Each named move below is a turn or a mirror, shown by a few rows before and after it. Which moves, in which order, take the first row of each later pair to the second? The first pair is answered.
L (before => after):
[ 2.72  0.88  0.78 -7.32 -0.54 -0.18  4.88  0.69] => [ 2.70  1.04  0.83 -7.37 -0.58 -0.21  4.91  0.48]
[-2.58  0.99  0.71  1.23  1.02 -1.10 -1.87 -0.38] => [-2.04 -0.02  0.32  1.48  1.33 -1.52 -1.65  1.47]
[-0.93  0.54 -0.52  0.77  0.28 -0.16 -0.99 -2.01] => [-0.12 -1.03 -1.15  1.23  0.87 -0.81 -0.61  1.20]
[-2.48  2.15  0.02  8.22  2.36 -2.24 -3.91  0.51] => [-2.65  2.41  0.17  8.10  2.17 -2.07 -3.95 -0.15]
A (before => after):
[-4.52  3.98  1.03  1.90  1.34 -0.58  0.51  0.32] => [-4.28  4.12  1.76 -0.88  0.48  0.22  1.48 -1.43]
[-3.57  0.71  0.57  1.65  3.80 -0.18  0.04  2.93] => [-3.77  1.02  1.72 -2.74  3.00  1.13  1.73  0.64]
[-1.78  0.55 -1.44 -0.23  2.58  0.37 -0.36  2.43] => [-1.68  0.63 -0.78 -2.73  1.89  1.21  0.54  0.86]
[ 1.44 -0.33  0.28  0.94 -0.64  0.62 -0.45 -0.18] => [ 0.80 -0.35  0.31  1.41  0.07  0.56 -0.56  0.65]
H (before => after):
[ 2.05  0.03 -0.33  1.10 -1.61 -0.03 -1.01 -0.68] => [ 1.53 -0.48  0.46 -2.04 -1.18  0.68  0.54 -0.26]
[ 4.43 -2.99 -1.57 -1.04 -0.96 -0.06  1.48  0.89] => [ 0.90 -2.66 -0.24 -2.95  1.94  0.54  2.80  2.63]
[-1.72 -0.96  0.01 -0.90  1.73  1.13 -0.96  1.91] => [-0.72 -0.60 -0.72  1.90  0.98  0.54 -2.39  1.15]

(two moves a pair)
[-0.43  1.93  0.36  0.87 -1.66  0.51 -0.92 -4.36] => [-2.51  1.79  1.51 -1.95  0.03  1.14  0.61 -3.26]
H then H
[ 4.11 -2.51  0.00  2.93 -2.85 -2.78 -2.67 -2.21] => [ 5.03 -4.32  0.11  0.51 -2.85 -2.60 -1.12 -0.07]
A then H
[-4.88  2.16  2.22 -0.63  4.54  2.25  0.01 -1.01] => [ 3.61  0.99 -0.57  2.20 -2.74  1.23 -2.20 -5.24]
H then H
[-2.72 -0.02  0.26 -0.53  1.28  0.26 -0.44 -1.28] => [-2.14  0.18  0.07 -0.05  0.52  0.17 -0.85 -2.33]
A then H
[ 1.42 -1.37 -0.52 -0.37 -1.97 -0.34 -0.66  1.70] => [ 0.59 -1.38  0.07 -1.95 -1.37  0.04  0.12  1.98]
H then A
[ 3.54 -1.09 -0.66 -2.83 -3.62  0.04  0.52 -1.98] => [ 2.44 -2.17 -0.21 -4.50 -1.92  0.13  1.96  0.99]
A then H
[-3.42  2.10  0.75  4.66  2.52  1.29 -2.10 -3.27] => [ 4.38 -2.48 -1.90  5.17 -1.51 -0.28 -1.73  0.20]
L then H
[-1.12 -0.65 -1.40  1.55 -1.07  0.43 -0.18 -3.18] => [-1.53 -2.60 -1.66  1.43  1.01 -0.05  0.83  1.56]
L then A
[-1.08 -0.52  0.17 -4.99  0.72  0.55  1.15 -2.92] => [ 1.91 -3.11 -1.16 -4.50 -0.15 -0.35  1.50  0.46]
L then A
[-0.59 -0.26  0.58 -0.65  0.80  0.76  0.35  1.70] => [ 0.99 -0.35  0.42 -1.48 -0.90  1.03  0.40 -0.11]
A then A
[ 2.73  2.45 -0.76  3.82  0.29 -2.50 -4.67 -7.18] => [ 1.39  0.43 -1.64  6.96  4.12 -4.02 -4.72  0.35]
A then L
[ 3.34  0.95  1.84  2.50 -2.98  0.20 -0.99 -2.67] => [ 3.54 -1.97  2.34 -2.26 -1.70  0.63  2.14  1.98]
H then L
[ 1.61 -0.28  0.03 -2.75 -1.88  1.23  0.28  0.93] => [-1.90  1.25  1.00 -2.47  0.52  1.75  0.19  0.77]
H then L
[-0.24  1.22 -1.69  1.07 -0.85  0.56 -0.14  2.71] => [-1.92  2.54 -0.71 -0.40 -0.62  1.33  0.17  0.31]
A then L
[ 0.09  0.91 -0.01  0.87 -0.76  0.31 -1.01 -1.70] => [-1.06  0.90  0.11  1.66  0.58  0.01 -1.17 -0.35]
A then A
[ 3.77  0.39  0.21 -0.74 -1.76 -1.68  1.68  1.29] => [ 3.44  1.67 -0.03  1.65 -2.08 -1.91  0.26 -0.48]
L then A
[ 2.72 -2.74 -2.28  0.88 -0.76 -0.01  0.14  3.40] => [ 0.21 -2.59 -1.35 -0.40  1.36  0.37  1.04  4.62]
H then H
[ 0.26  2.06 -0.80  2.64 -2.81 -0.15  0.90  2.09] => [-0.38  1.39  0.17 -1.27 -2.42  0.70  2.81  2.56]
H then H
[-0.17 -0.64 -0.22 -0.47  2.07 -0.62  1.79  2.68] => [-1.15  2.24  0.12  1.36  0.89 -0.29 -0.10 -2.57]
H then L
[-1.83 -1.38 -0.23  4.68  0.27 -0.58 -1.61  0.24] => [-4.62 -0.85  1.78 -0.69  1.63  1.02  0.85 -0.50]
A then A
[ 0.06  2.07  0.64  4.07 -1.84 -0.83 -2.59 -3.68] => [-0.89  0.44  0.16  5.62  0.81 -1.80 -2.33  1.75]
A then L
[ 1.80 -0.74 -2.65  4.37 -0.11 -0.92 -1.30 -2.91] => [-0.72 -2.00 -0.27 -4.51  1.77  1.14  3.15 -1.18]
H then H
[-6.21  1.92  0.61 -1.64  1.93  0.03 -0.07 -1.40] => [ 0.53  1.08 -1.73  1.43 -3.84 -0.98 -2.21 -4.80]
H then H
[-2.79  2.76 -0.17 -0.53  2.06  0.37 -0.06 -0.33] => [-0.13 -0.07 -1.17 -1.09  1.76 -0.28  0.85  3.66]
A then L
[ 0.36 -3.02  0.45 -3.63  1.17  1.43  3.03  1.96] => [ 4.14 -3.47 -1.00 -1.34 -2.08  0.79  1.61  0.09]
A then A
[-0.47 -0.34 -1.14  2.48  1.21 -1.05 -1.22  1.96] => [ 0.02 -0.06 -1.35  2.97  0.56 -1.07 -1.63  0.94]
A then H
[ 1.79 -0.34  0.92 -0.18 -0.99  0.40 -0.04 -0.40] => [-0.76  0.21  1.59  0.07  1.29  0.48 -0.01  0.89]
H then H
[ 2.53 -0.16  0.26  0.80 -3.23 -0.68  0.97 -1.51] => [ 0.93 -1.08  1.15 -2.47 -1.44 -0.13  2.96  0.90]
L then H
[-0.90  1.18  0.49  0.74  1.86 -0.19 -0.31  0.92] => [ 0.90  1.20 -0.12  1.80  0.16 -0.34 -1.15 -0.65]
L then H
[ 1.41 -2.43 -1.16  1.96 -0.29 -0.93  1.51  6.37] => [-2.40  3.60  1.47 -1.07 -2.07  1.66  0.83 -5.21]
L then H
[ 1.84 -0.09  0.93 -0.73 -0.97  1.38  0.97 -1.55] => [ 2.71 -0.49  0.19  1.31 -1.10  0.64  0.27 -0.56]
A then L
[ 3.72 -3.44 -1.51 -0.54 -1.21 -0.99  1.35  3.74] => [ 2.57  0.92 -1.09  2.44 -3.16 -0.50 -1.53 -4.33]
L then A
[-4.17  2.27  1.13 -0.19  2.29  0.72 -1.02 -3.22] => [ 0.47 -1.89 -1.60  3.77  1.62 -1.61 -1.67  3.47]
H then L
[ 1.56  0.74  2.60  2.03  0.27  1.81  0.65 -0.93] => [ 0.71  0.80  2.66  2.30  1.07  1.80  0.71 -0.15]
A then A
[-0.23 -0.89  1.14  3.45  5.35 -0.30 -0.85  4.62] => [ 0.54 -1.20  0.81  3.89  4.83 -0.57 -1.06  4.80]
H then A
